In the data rows, 50 means zero.
Every row has a hidden score. How much higher is the second row's score than the first row's in each pair? 10 means about the same, 20 much higher and 0 much lower. The score is a weighted sum of the row's numbers plus the product of two more (or one squared), each taken from its middle value.
tensor([40, 48, 45, 53, 60, 48, 43, 49, 55, 56, 55, 62])
tensor([46, 43, 41, 80, 54, 52, 16, 36, 59, 81, 23, 59]) 13
tensor([49, 56, 48, 64, 46, 45, 35, 43, 47, 69, 36, 48])
tensor([47, 46, 42, 50, 57, 45, 50, 50, 52, 51, 52, 54]) 9
tensor([42, 45, 53, 61, 59, 53, 34, 49, 60, 51, 56, 63])
tensor([43, 46, 61, 39, 46, 50, 63, 47, 43, 36, 60, 37]) 10
tensor([45, 65, 39, 48, 59, 45, 48, 50, 58, 53, 63, 51])
tensor([39, 50, 29, 62, 63, 46, 32, 42, 70, 72, 50, 65]) 7
tensor([67, 48, 70, 44, 36, 63, 61, 50, 29, 38, 39, 41])
tensor([49, 44, 51, 44, 51, 49, 48, 51, 42, 50, 47, 58]) 7
tensor([39, 49, 35, 56, 61, 45, 45, 48, 65, 55, 59, 63])
tensor([58, 48, 51, 71, 41, 50, 33, 37, 49, 72, 25, 49]) 7
tensor([45, 38, 42, 57, 51, 46, 46, 43, 57, 58, 41, 55])
tensor([40, 49, 31, 69, 68, 39, 29, 42, 66, 72, 41, 54]) 11
tensor([38, 50, 30, 53, 62, 40, 48, 47, 61, 61, 65, 59])
tensor([48, 45, 47, 47, 55, 46, 53, 52, 56, 49, 54, 52]) 8
tensor([53, 48, 50, 50, 52, 40, 55, 47, 47, 48, 51, 49])
tensor([48, 50, 51, 50, 52, 48, 48, 54, 59, 51, 51, 49]) 9
tensor([34, 42, 48, 53, 65, 43, 43, 54, 65, 54, 63, 69])
tensor([40, 53, 39, 48, 55, 46, 52, 50, 58, 56, 60, 52]) 9
tensor([56, 55, 59, 36, 41, 55, 70, 55, 37, 39, 59, 52])
tensor([48, 44, 52, 36, 52, 52, 68, 56, 46, 31, 67, 52]) 12
tensor([46, 40, 39, 58, 58, 45, 36, 40, 61, 59, 46, 53])
tensor([51, 42, 50, 64, 48, 50, 35, 43, 56, 64, 37, 43]) 8
tensor([54, 47, 51, 75, 47, 48, 41, 42, 55, 67, 27, 34])
tensor([60, 55, 70, 31, 39, 54, 71, 47, 31, 30, 60, 45]) 10
tensor([42, 45, 41, 57, 60, 44, 42, 45, 61, 64, 46, 52])
tensor([54, 49, 49, 73, 47, 52, 30, 41, 44, 71, 24, 40]) 9
tensor([32, 52, 40, 39, 64, 43, 55, 60, 65, 40, 73, 68])
tensor([38, 49, 38, 50, 64, 43, 50, 47, 66, 55, 62, 59]) 7
tensor([33, 51, 28, 55, 71, 45, 32, 51, 66, 65, 67, 67])
tensor([56, 46, 56, 64, 45, 54, 34, 43, 45, 61, 44, 39]) 7
tensor([44, 46, 52, 31, 52, 53, 72, 60, 50, 30, 71, 55])
tensor([47, 40, 58, 54, 52, 49, 54, 42, 58, 47, 48, 62]) 11
tensor([51, 52, 48, 61, 49, 49, 36, 49, 41, 61, 41, 51])
tensor([70, 52, 62, 46, 35, 53, 59, 49, 42, 46, 39, 38]) 9
tensor([41, 50, 51, 57, 53, 59, 41, 48, 46, 50, 47, 60])
tensor([49, 60, 44, 49, 46, 51, 53, 50, 45, 49, 49, 47]) 11
tensor([48, 47, 58, 47, 46, 52, 53, 49, 43, 48, 46, 51])
tensor([45, 53, 54, 52, 55, 55, 45, 37, 55, 56, 50, 56]) 12
tensor([56, 46, 52, 50, 38, 49, 52, 46, 49, 47, 38, 48])
tensor([53, 41, 56, 51, 48, 54, 54, 54, 48, 50, 49, 38]) 12
tensor([42, 53, 47, 47, 53, 49, 56, 50, 48, 51, 52, 50])
tensor([28, 43, 44, 53, 71, 44, 36, 51, 67, 57, 59, 59]) 12
tensor([54, 49, 52, 56, 42, 57, 53, 49, 38, 48, 48, 55])
tensor([47, 48, 42, 63, 50, 42, 36, 44, 57, 62, 36, 53]) 14
tensor([69, 55, 61, 45, 32, 52, 57, 54, 39, 38, 41, 27])
tensor([23, 42, 26, 58, 77, 42, 37, 53, 72, 66, 70, 69]) 11
tensor([40, 50, 47, 62, 53, 45, 42, 45, 54, 65, 47, 46])
tensor([41, 45, 31, 51, 62, 46, 46, 50, 66, 57, 58, 56]) 12
tensor([55, 52, 46, 61, 52, 45, 43, 45, 49, 57, 48, 57])
tensor([51, 57, 51, 50, 46, 46, 56, 51, 46, 51, 50, 41]) 3
tensor([59, 46, 57, 56, 49, 54, 50, 52, 45, 48, 45, 49])
tensor([58, 52, 66, 35, 45, 50, 68, 59, 50, 29, 64, 48]) 9
tensor([49, 56, 57, 29, 51, 59, 72, 64, 40, 26, 73, 50])
tensor([71, 47, 70, 54, 33, 60, 61, 52, 32, 37, 26, 41]) 13
tensor([30, 39, 40, 53, 72, 48, 32, 50, 68, 59, 61, 65])
tensor([59, 41, 65, 33, 39, 55, 77, 64, 39, 25, 55, 47]) 6
tensor([41, 56, 40, 44, 60, 42, 40, 50, 60, 55, 65, 51])
tensor([66, 50, 59, 36, 39, 59, 62, 59, 42, 33, 49, 36]) 12
tensor([46, 43, 39, 61, 53, 48, 38, 39, 62, 63, 37, 53])
tensor([49, 45, 63, 34, 46, 54, 62, 60, 44, 34, 71, 53]) 4
tensor([44, 49, 46, 30, 55, 52, 62, 57, 62, 35, 73, 56])
tensor([63, 55, 59, 43, 42, 45, 56, 55, 46, 46, 43, 37]) 8
tensor([46, 60, 50, 47, 51, 47, 51, 43, 47, 49, 51, 42])
tensor([48, 55, 46, 45, 55, 53, 52, 54, 51, 51, 56, 49]) 10
tensor([71, 45, 71, 52, 34, 57, 56, 52, 30, 41, 35, 41])
tensor([55, 57, 67, 46, 43, 58, 58, 57, 41, 40, 60, 50]) 9
tensor([58, 55, 50, 50, 38, 52, 57, 46, 38, 48, 44, 39])
tensor([72, 68, 59, 39, 31, 51, 66, 53, 38, 44, 38, 35]) 9
tensor([47, 46, 48, 50, 45, 55, 55, 58, 50, 51, 53, 48])
tensor([39, 42, 50, 61, 55, 59, 47, 51, 54, 57, 58, 53]) 10
tensor([47, 56, 45, 47, 51, 47, 50, 42, 56, 49, 54, 48])
tensor([53, 61, 53, 33, 50, 51, 62, 51, 53, 40, 62, 49]) 9
tensor([36, 47, 43, 50, 61, 49, 49, 51, 62, 51, 60, 67])
tensor([39, 50, 36, 57, 57, 42, 34, 50, 64, 62, 55, 51]) 14
tensor([55, 44, 51, 56, 46, 55, 48, 50, 46, 52, 41, 48])
tensor([47, 52, 52, 49, 52, 47, 50, 52, 58, 42, 63, 52]) 14
tensor([42, 56, 42, 48, 51, 50, 43, 42, 53, 57, 51, 47])
tensor([44, 46, 47, 51, 57, 47, 44, 51, 63, 56, 55, 62]) 8
tensor([36, 49, 46, 51, 57, 55, 44, 43, 49, 52, 59, 61])
tensor([61, 53, 66, 38, 36, 56, 65, 55, 26, 34, 47, 45]) 8
tensor([54, 50, 41, 73, 51, 50, 34, 36, 52, 70, 32, 50])
tensor([63, 48, 55, 40, 37, 52, 57, 47, 41, 44, 36, 39]) 18
tensor([32, 44, 43, 54, 61, 48, 41, 53, 63, 55, 62, 63])
tensor([48, 54, 38, 56, 52, 48, 41, 54, 54, 60, 55, 58]) 16
tensor([53, 41, 56, 53, 46, 47, 48, 54, 39, 48, 48, 42])
tensor([35, 56, 34, 41, 62, 46, 46, 53, 60, 56, 58, 50]) 13
tensor([27, 40, 31, 57, 66, 47, 41, 46, 66, 62, 63, 71])
tensor([55, 59, 55, 51, 47, 50, 55, 53, 45, 47, 50, 55]) 13
tensor([57, 51, 65, 41, 39, 55, 68, 52, 32, 37, 49, 45])
tensor([44, 52, 51, 54, 55, 52, 48, 45, 53, 50, 58, 59]) 11
tensor([43, 36, 43, 52, 58, 50, 52, 45, 55, 53, 54, 68])
tensor([47, 43, 42, 47, 57, 52, 48, 48, 59, 52, 56, 55]) 12
tensor([70, 58, 72, 54, 25, 58, 65, 45, 25, 38, 30, 41])
tensor([58, 60, 51, 46, 41, 52, 54, 47, 39, 44, 49, 42]) 12
tensor([67, 48, 74, 33, 35, 62, 68, 62, 26, 26, 53, 40])
tensor([58, 59, 54, 43, 38, 50, 56, 54, 42, 50, 47, 42]) 7
tensor([49, 52, 51, 52, 52, 44, 53, 52, 54, 51, 50, 44])
tensor([42, 44, 46, 28, 57, 55, 65, 56, 56, 36, 75, 56]) 19
tensor([73, 63, 61, 44, 30, 52, 61, 50, 40, 41, 37, 36])
tensor([43, 48, 38, 50, 60, 45, 44, 53, 58, 59, 62, 53]) 10
tensor([53, 48, 58, 58, 46, 59, 50, 51, 47, 48, 48, 57])
tensor([35, 61, 41, 49, 67, 43, 44, 51, 66, 62, 66, 62]) 12
tensor([40, 51, 47, 50, 60, 52, 45, 42, 54, 54, 50, 58])
tensor([43, 45, 43, 48, 55, 53, 45, 50, 53, 50, 48, 55]) 10
tensor([61, 52, 71, 32, 39, 56, 63, 55, 40, 32, 53, 47])
tensor([60, 37, 70, 37, 32, 55, 78, 48, 33, 27, 56, 51]) 9
tensor([63, 62, 50, 43, 35, 44, 61, 48, 41, 45, 44, 30])
tensor([55, 50, 52, 52, 48, 54, 51, 48, 52, 45, 48, 44]) 10
tensor([63, 50, 61, 52, 39, 54, 57, 48, 36, 44, 38, 38])
tensor([60, 50, 71, 40, 39, 55, 64, 56, 40, 31, 46, 48]) 9
tensor([47, 44, 48, 57, 55, 44, 41, 51, 56, 65, 42, 44])
tensor([57, 44, 64, 52, 38, 55, 52, 48, 42, 45, 42, 47]) 8
tensor([51, 53, 51, 55, 45, 49, 44, 48, 51, 57, 32, 41])
tensor([29, 46, 43, 57, 68, 47, 38, 50, 65, 59, 63, 69]) 9
tensor([44, 42, 57, 57, 51, 56, 49, 53, 52, 49, 51, 52])
tensor([57, 58, 58, 56, 46, 48, 45, 47, 53, 52, 43, 52]) 16
tensor([54, 46, 54, 52, 45, 51, 51, 44, 49, 53, 46, 44])
tensor([24, 55, 26, 48, 77, 39, 44, 48, 68, 58, 75, 52]) 10
tensor([59, 56, 59, 44, 42, 55, 52, 51, 36, 37, 43, 44])
tensor([47, 45, 51, 52, 50, 55, 49, 47, 46, 54, 46, 53]) 13
tensor([36, 53, 34, 56, 65, 40, 35, 48, 67, 65, 55, 57])
tensor([59, 66, 47, 39, 44, 42, 57, 51, 47, 46, 49, 34]) 9
tensor([55, 48, 52, 40, 48, 48, 60, 55, 48, 45, 51, 51])
tensor([54, 41, 52, 47, 43, 56, 48, 47, 54, 48, 48, 51]) 14
tensor([55, 57, 41, 65, 48, 48, 32, 46, 54, 70, 37, 43])
tensor([55, 50, 56, 55, 46, 59, 50, 49, 42, 47, 45, 45]) 6
tensor([61, 51, 63, 42, 37, 61, 60, 64, 37, 30, 48, 50])
tensor([56, 52, 67, 40, 45, 54, 66, 52, 37, 36, 56, 54]) 9
tensor([45, 51, 46, 36, 52, 53, 60, 56, 55, 40, 64, 50])
tensor([48, 47, 55, 50, 47, 52, 57, 53, 48, 47, 53, 53]) 7
